Here are some points, one per row:
np.array([0.19, -0.45, -0.37, 0.55, -0.14, 0.61, 2.57, -1.08, 0.15, 2.27, -0.77, -0.71,
          0.15, -0.04, -0.59, 0.31, -1.16, 1.01, -1.72, 0.33, 0.84, 1.06, -1.39, -1.47])
np.array([-0.21, 1.29, -0.84, -0.50, -1.32, -0.14, -0.48, 0.01, 0.79, 0.00, 0.98, 0.74,
          -0.11, 0.47, -0.18, 1.73, 0.59, -0.54, -1.05, -0.28, -0.38, 0.28, -0.12, 0.40])
np.array([-0.95, 0.89, 0.12, 0.24, 0.74, 1.36, -1.87, 0.91, -0.16, -0.13, 0.45, -0.14,
          0.27, -0.94, 0.05, 0.69, 0.70, 0.34, 1.19, 1.33, 0.40, -1.00, -0.01, 1.69])
np.array([0.25, -0.77, -0.95, 0.78, -1.18, -0.81, 0.25, 0.58, 0.60, 0.58, -1.08, -0.91,
          0.47, 0.34, -0.21, -1.33, 0.14, 0.00, 1.84, -0.79, 1.56, 0.28, -0.25, 0.13])
np.array([1.04, 0.23, -0.71, 0.77, -0.98, 0.12, 1.90, -0.05, 0.11, -1.17, 0.37, -0.55,
          -2.62, -0.65, 0.33, -0.87, -0.02, 0.66, 0.07, 0.03, -1.98, -0.86, 0.86, 0.09])
np.array([1.06, -0.46, 1.89, 0.20, -1.71, 0.12, -0.38, 1.53, 0.35, -0.92, 0.24, 0.12,
          1.36, -0.02, 1.02, -1.66, -0.02, 0.76, -0.76, 0.59, 0.80, 0.45, -1.47, 0.93])
np.array([-1.01, -0.53, 0.96, 1.42, -0.49, 1.28, 0.73, -0.67, 0.10, -0.50, 0.04, 0.49,
          -1.36, 1.84, 1.39, 1.07, 0.24, -1.81, 1.50, 0.94, -0.49, 0.27, -0.69, -1.06])
np.array([0.08, -0.93, 1.12, -2.16, 0.98, -2.65, 0.75, -0.61, 0.40, -0.52, 1.42, -0.40,
          0.05, 0.05, -0.93, 0.38, -0.47, -0.21, -0.32, 0.03, 0.53, -0.15, 2.54, 0.65])
np.array([-0.41, -0.20, -0.71, 1.10, 0.49, 0.84, -0.52, -0.65, -1.66, -1.85, -0.84, -0.47,
          -0.60, 0.46, -0.87, 0.20, -1.41, 0.41, -1.51, -1.93, -1.74, 0.95, -1.65, 1.41])
np.array([-1.18, 0.20, -1.02, -0.45, 1.73, 0.86, -2.29, -0.53, -0.91, -0.83, 0.59, -0.28,
          0.46, 1.23, 1.31, -1.46, 0.23, -0.10, -0.72, 0.49, 0.20, 0.92, -0.50, -1.85])
np.array([-0.89, -2.16, -0.07, -1.05, -0.66, 0.63, 0.28, 0.49, 0.76, -2.09, 0.04, 0.54,
          -0.27, -0.66, -0.17, 1.32, -0.02, -0.18, 0.00, -0.91, 0.00, 1.48, -0.26, 0.35])
np.array([1.83, -1.16, 0.30, -1.54, -0.43, -0.86, -2.10, 1.69, 0.23, 2.24, 0.45, -0.12,
          -0.34, -0.18, -0.96, 0.73, -0.81, -0.76, 0.10, -0.23, -0.74, -0.08, -1.23, -0.39])
np.array([0.54, 0.51, -0.40, 1.12, 1.31, -0.33, -0.94, 0.55, -0.87, -1.32, -0.73, 1.40,
          1.80, -1.09, -0.30, -0.79, 0.58, 0.46, -1.27, 0.25, 0.51, -1.11, 1.07, -0.02])
np.array([-0.19, -0.85, -0.13, 0.24, -0.07, -1.40, -0.11, -1.43, -1.45, 0.36, 0.11, 0.67,
          -1.82, -1.42, 1.09, -1.12, 1.22, -0.73, -0.79, -0.14, -1.66, -0.75, -0.26, 0.82])
np.array([-0.67, -0.84, 1.58, 1.57, 0.64, 2.05, -0.34, -0.29, 1.13, 0.81, 0.58, -0.15,
          0.60, -0.55, -1.54, -0.08, -1.36, -0.14, -0.41, -0.33, 0.36, -1.14, 0.77, 1.27])
np.array([0.96, -0.24, 1.72, 0.59, 0.89, 0.25, 0.24, 2.22, -0.40, -0.49, 0.54, 0.44,
          -0.01, -0.37, 1.07, -0.41, -1.52, -0.65, -1.59, 1.34, 1.18, 0.61, 0.14, 0.37])
np.array([0.52, -0.82, -0.88, -0.11, 0.73, 1.22, -0.98, 0.64, 1.05, -0.24, -0.71, 1.22,
          -0.52, 0.15, -0.92, 1.72, 1.62, -0.63, 0.28, -1.24, 1.66, -0.42, 0.47, 0.21])
np.array([-0.29, 0.43, 2.09, -1.25, 0.07, 0.72, 1.26, -0.25, 2.00, -0.85, -1.22, -0.64,
          1.06, 0.00, 0.05, -1.39, 1.24, -0.25, -1.38, -1.51, -0.90, -1.13, -0.19, 0.85])
np.array([-0.77, -0.78, 0.65, -0.72, 0.99, -1.47, 1.42, 0.91, -1.55, 0.10, 0.19, 0.05,
          1.25, -0.06, 0.76, 2.39, 0.13, 0.42, -0.27, -0.15, 0.50, -1.13, -2.45, 0.81])
np.array([1.69, -0.99, -1.24, 1.13, 0.65, 1.37, 1.68, -1.09, -0.67, 0.95, 0.58, 0.57,
          0.47, -0.67, 0.67, -0.03, -1.37, -1.69, 1.17, -1.20, 0.61, -1.52, -0.25, -0.15])
np.array([-0.16, 0.68, 0.96, -1.53, 0.49, -0.33, 0.65, -0.39, 0.71, 1.34, 0.31, 1.59,
          0.08, 0.83, 0.42, -0.58, 0.01, 0.07, 0.82, 0.13, -0.29, -0.09, 1.08, 0.80])
np.array([-0.58, 0.85, 0.37, 1.63, -0.01, -1.58, -0.09, -0.06, -0.28, -0.36, -1.35, -0.31,
          1.75, -1.27, -1.18, 1.30, -1.22, 0.25, 1.06, -0.13, -0.73, 0.02, 0.16, -1.26])
np.array([0.66, 0.44, -0.05, 1.26, -0.01, 0.26, -0.95, -0.44, -0.46, 2.34, 0.33, 1.10,
          -0.47, 2.05, -1.06, -0.32, 0.55, -0.22, -1.77, 0.30, 0.07, -1.57, 0.28, -0.30])
np.array([0.15, 0.78, -1.83, -1.99, 0.55, -0.39, -0.03, -0.10, -0.24, 0.17, -0.49, -0.84,
          -0.91, -0.86, -1.75, 0.30, 0.53, 0.49, 0.65, 1.67, 0.08, -1.67, -1.26, -0.93])
np.array([-0.50, -1.27, -0.64, -1.71, -1.00, 1.51, -0.97, -0.68, 0.95, -0.81, -0.27, 1.29,
          0.06, -0.57, -0.69, -0.49, -3.28, 0.76, 0.26, 1.04, -0.76, -0.86, 0.90, -1.44])
np.array([-0.86, 1.57, -0.97, 0.93, -0.10, 0.66, 1.11, 2.11, 0.43, -0.01, -0.27, -0.81,
          -1.61, 0.92, 0.78, 1.22, -1.81, -0.36, -0.91, -0.08, 0.07, 0.16, 0.87, 1.00])
np.array([1.65, -0.02, -0.45, -0.63, 0.37, 0.82, -0.24, 0.14, 2.22, -1.06, -0.28, -0.36,
          1.28, -0.05, 2.46, 1.46, 0.70, 1.37, -0.55, -0.78, -1.13, -0.89, -0.03, -0.34])
np.array([0.89, 0.63, 1.28, -0.41, 1.05, 0.87, -0.68, -0.51, 0.34, 1.36, -0.70, -1.25,
          -1.21, -2.63, 0.20, 0.25, -1.41, 0.94, 0.95, -1.42, 0.81, 0.93, -0.26, 0.60])
np.array([0.35, -1.24, -1.57, -0.75, -0.03, -0.67, 1.16, -0.52, -1.43, -1.27, 0.11, -1.51,
          0.45, 0.98, -0.31, -0.95, -0.26, -0.38, -0.53, -1.18, 2.24, -1.40, 1.41, -0.83])
np.array([-1.67, 0.10, 0.48, -0.84, -1.69, 0.86, 0.72, 0.30, -0.30, 1.10, -0.36, 0.11,
          -1.05, -1.80, 1.02, -1.49, 0.69, 0.06, -0.67, -0.19, 0.38, -0.87, -0.31, -1.06])
np.array([-0.56, -0.49, -0.78, 0.49, 0.55, -0.71, 1.14, 1.25, -0.01, 0.65, -1.73, -0.83,
          1.14, -0.07, -0.37, -0.02, 1.36, -2.15, 1.67, 1.42, -2.83, 1.05, 1.14, -0.14])
np.array([-0.49, -0.45, 0.07, -0.03, -1.78, 0.21, -1.56, 1.00, -0.55, 0.67, 0.68, -1.28,
          0.95, 1.03, 0.32, -0.69, 0.53, 1.36, 1.49, -1.65, -0.66, 0.33, 0.52, 0.05])
np.array([0.68, -0.03, -1.13, 1.49, 0.54, -1.37, -0.07, -0.95, 2.60, 0.05, 0.23, 1.11,
          0.57, -0.57, 0.03, -1.41, 0.10, -0.36, 0.90, 1.37, 0.56, 0.67, -0.86, 0.26])
np.array([-0.22, 0.74, 0.37, -0.41, -2.31, -1.47, -1.48, -2.40, -0.16, -0.60, -1.84, -0.64,
          -0.24, 1.00, 1.65, 1.33, -1.32, -0.28, -0.09, 2.30, 0.83, 0.19, -0.04, 1.33])
np.array([1.07, 0.13, -0.89, -0.89, 1.24, 0.94, -0.41, -0.54, 0.03, 1.24, 1.66, -1.87,
          1.21, 0.30, -0.29, -0.38, 1.01, 0.28, -0.14, 1.67, -1.04, 0.77, -0.16, 0.10])
np.array([-0.15, 1.78, -1.03, -1.04, -0.75, 0.48, -0.33, 0.11, -0.67, 0.47, 0.00, 0.98,
          0.41, 1.12, -1.03, -1.53, 0.86, -0.56, 0.19, -0.16, 1.18, 0.96, -0.77, 0.73])
np.array([0.79, -1.32, 0.15, 0.26, -0.35, 0.19, 0.87, 0.31, -1.05, -0.81, -1.05, 0.86,
          -0.91, -0.21, -0.73, 0.04, 1.09, 1.41, -0.92, 2.06, -0.05, 1.70, 0.57, -0.30])
np.array([-0.50, 0.47, 1.54, 0.07, -0.84, 0.42, 0.84, -1.33, -0.18, -2.73, 1.99, -0.33,
          -0.50, 0.27, -1.86, 0.27, 1.50, 0.75, 1.03, 1.07, 0.92, -0.67, -1.07, 0.31])
np.array([-1.21, 0.96, -1.65, -0.22, -0.07, -0.13, 0.39, 0.56, -1.77, 1.71, 1.03, 2.68,
          0.34, 0.71, 1.01, -0.33, 0.73, 1.03, 1.16, -0.64, 0.22, 1.56, 0.69, 0.87])
np.array([1.22, 1.63, 0.45, -0.62, -0.53, -0.41, 0.78, 0.15, -0.29, -1.41, 1.25, 0.81,
          0.19, -0.38, -0.46, 0.10, -0.82, -1.43, 0.11, -2.08, -0.43, 0.85, -1.40, -1.31])
np.array([-0.72, 0.47, 0.68, -0.50, 0.23, -0.87, -0.70, -1.07, -0.95, 0.32, -0.75, -1.17,
          0.31, -0.31, -0.01, 0.21, -0.74, -0.91, 0.20, -0.22, -1.09, 0.67, 2.01, -0.33])
np.array([0.94, 1.11, 2.16, -0.71, 1.37, -0.15, -0.66, 0.46, -1.14, 0.32, -0.65, 0.55,
          -0.57, 2.04, 0.50, 0.64, 1.10, 0.85, 1.47, -0.08, 0.28, -0.49, 0.53, -0.93])
np.array([-0.89, 0.96, 0.32, 2.37, -1.37, -0.28, -0.24, -0.94, 0.16, 1.08, 0.29, -1.19,
          -0.50, -1.42, -0.07, 1.40, 1.89, -0.20, -1.28, -0.02, -0.30, 1.17, 1.81, -1.13])
np.array([-1.48, -0.86, -0.95, 1.85, 2.24, -2.64, -0.33, 0.66, 2.04, -0.16, 0.61, -0.57,
          -1.06, 0.98, 0.35, -1.71, -0.28, 0.85, 0.55, -1.01, 0.40, 0.44, -0.92, -0.77])
There is one direction along which these points spread out most. For each point below, how far along it does it lie, from 0 to 99? The average is 50, and the first point in the table lies past the average. One standard deviation of the points above along it is 16.
np.array([-0.15, 1.78, -1.03, -1.04, -0.75, 0.48, -0.33, 0.11, -0.67, 0.47, 0.00, 0.98,
          0.41, 1.12, -1.03, -1.53, 0.86, -0.56, 0.19, -0.16, 1.18, 0.96, -0.77, 0.73]) 27
np.array([-0.67, -0.84, 1.58, 1.57, 0.64, 2.05, -0.34, -0.29, 1.13, 0.81, 0.58, -0.15,
          0.60, -0.55, -1.54, -0.08, -1.36, -0.14, -0.41, -0.33, 0.36, -1.14, 0.77, 1.27]) 72
np.array([-0.72, 0.47, 0.68, -0.50, 0.23, -0.87, -0.70, -1.07, -0.95, 0.32, -0.75, -1.17,
          0.31, -0.31, -0.01, 0.21, -0.74, -0.91, 0.20, -0.22, -1.09, 0.67, 2.01, -0.33]) 42
np.array([-1.01, -0.53, 0.96, 1.42, -0.49, 1.28, 0.73, -0.67, 0.10, -0.50, 0.04, 0.49,
          -1.36, 1.84, 1.39, 1.07, 0.24, -1.81, 1.50, 0.94, -0.49, 0.27, -0.69, -1.06]) 46
np.array([0.54, 0.51, -0.40, 1.12, 1.31, -0.33, -0.94, 0.55, -0.87, -1.32, -0.73, 1.40,
          1.80, -1.09, -0.30, -0.79, 0.58, 0.46, -1.27, 0.25, 0.51, -1.11, 1.07, -0.02]) 49
np.array([-0.49, -0.45, 0.07, -0.03, -1.78, 0.21, -1.56, 1.00, -0.55, 0.67, 0.68, -1.28,
          0.95, 1.03, 0.32, -0.69, 0.53, 1.36, 1.49, -1.65, -0.66, 0.33, 0.52, 0.05]) 35
np.array([-1.48, -0.86, -0.95, 1.85, 2.24, -2.64, -0.33, 0.66, 2.04, -0.16, 0.61, -0.57,
          -1.06, 0.98, 0.35, -1.71, -0.28, 0.85, 0.55, -1.01, 0.40, 0.44, -0.92, -0.77]) 37
np.array([-1.21, 0.96, -1.65, -0.22, -0.07, -0.13, 0.39, 0.56, -1.77, 1.71, 1.03, 2.68,
          0.34, 0.71, 1.01, -0.33, 0.73, 1.03, 1.16, -0.64, 0.22, 1.56, 0.69, 0.87]) 9
np.array([-0.50, -1.27, -0.64, -1.71, -1.00, 1.51, -0.97, -0.68, 0.95, -0.81, -0.27, 1.29,
          0.06, -0.57, -0.69, -0.49, -3.28, 0.76, 0.26, 1.04, -0.76, -0.86, 0.90, -1.44]) 73
np.array([1.69, -0.99, -1.24, 1.13, 0.65, 1.37, 1.68, -1.09, -0.67, 0.95, 0.58, 0.57,
          0.47, -0.67, 0.67, -0.03, -1.37, -1.69, 1.17, -1.20, 0.61, -1.52, -0.25, -0.15]) 61
np.array([0.08, -0.93, 1.12, -2.16, 0.98, -2.65, 0.75, -0.61, 0.40, -0.52, 1.42, -0.40,
          0.05, 0.05, -0.93, 0.38, -0.47, -0.21, -0.32, 0.03, 0.53, -0.15, 2.54, 0.65]) 56
np.array([1.83, -1.16, 0.30, -1.54, -0.43, -0.86, -2.10, 1.69, 0.23, 2.24, 0.45, -0.12,
          -0.34, -0.18, -0.96, 0.73, -0.81, -0.76, 0.10, -0.23, -0.74, -0.08, -1.23, -0.39]) 45
np.array([-1.18, 0.20, -1.02, -0.45, 1.73, 0.86, -2.29, -0.53, -0.91, -0.83, 0.59, -0.28,
          0.46, 1.23, 1.31, -1.46, 0.23, -0.10, -0.72, 0.49, 0.20, 0.92, -0.50, -1.85]) 30
np.array([0.68, -0.03, -1.13, 1.49, 0.54, -1.37, -0.07, -0.95, 2.60, 0.05, 0.23, 1.11,
          0.57, -0.57, 0.03, -1.41, 0.10, -0.36, 0.90, 1.37, 0.56, 0.67, -0.86, 0.26]) 40
